In the data rows, 500 means zero.
Here are some points:
Array([687, 547, 599, 519, 325, 225, 359, 772])
Array([535, 481, 463, 475, 733, 445, 507, 484])
Array([511, 518, 508, 540, 460, 483, 426, 562])
Array([366, 459, 408, 526, 458, 612, 366, 393])
Array([442, 437, 471, 503, 508, 521, 471, 486])
Array([523, 541, 543, 460, 628, 547, 584, 450])
Array([609, 515, 528, 547, 477, 565, 501, 510])
Array([622, 491, 565, 436, 384, 466, 435, 536])
Array([585, 399, 447, 286, 562, 524, 620, 557])
Array([519, 534, 427, 500, 571, 517, 471, 611])
Array([480, 450, 424, 541, 425, 506, 458, 395])
Array([308, 636, 422, 538, 432, 553, 334, 462])
Array([565, 508, 540, 459, 775, 420, 553, 659])
Array([575, 466, 522, 590, 486, 433, 409, 627])
Then 16 other points, each followed by its number:
Array([660, 499, 494, 515, 577, 610, 444, 414]) 0
Array([515, 541, 444, 483, 561, 541, 438, 513]) 1
Array([422, 456, 464, 376, 495, 433, 563, 544]) 2
Array([507, 575, 573, 455, 645, 523, 521, 359]) 3
Array([477, 499, 502, 395, 577, 664, 423, 407]) 4
Array([463, 523, 456, 538, 551, 549, 490, 644]) 5
Array([537, 563, 501, 572, 582, 704, 547, 540]) 6
Array([492, 488, 491, 474, 623, 496, 592, 346]) 7
Array([561, 428, 593, 574, 361, 383, 426, 606]) 8
Array([350, 279, 309, 578, 357, 678, 279, 471]) 9
Array([537, 496, 629, 518, 509, 470, 525, 393]) 10
Array([519, 368, 459, 540, 493, 553, 461, 499]) 11
Array([477, 503, 558, 476, 744, 445, 581, 380]) 12
Array([509, 489, 608, 503, 682, 539, 676, 440]) 13
Array([462, 486, 507, 533, 431, 363, 466, 378]) 14
Array([451, 434, 496, 561, 474, 566, 440, 541]) 15
Which two of these numbered points are nearest to each point below, looking only along the 2 directions in which the first points spread most? Their numbers follow each, nearest first.
Array([340, 486, 482, 431, 617, 601, 656, 384]) > 7 4
Array([453, 521, 433, 493, 563, 506, 544, 449]) > 6 0
Array([458, 463, 392, 579, 267, 582, 294, 533]) > 9 14
Array([438, 483, 500, 376, 498, 572, 458, 515]) > 1 11
Array([539, 523, 571, 429, 631, 499, 693, 310]) > 12 13
Array([505, 419, 368, 502, 485, 492, 544, 570]) > 10 5
Array([712, 445, 666, 606, 199, 229, 267, 802]) > 8 14
Array([660, 515, 573, 617, 368, 372, 396, 762]) > 8 14
Array([501, 491, 455, 487, 525, 516, 417, 999]) > 8 5
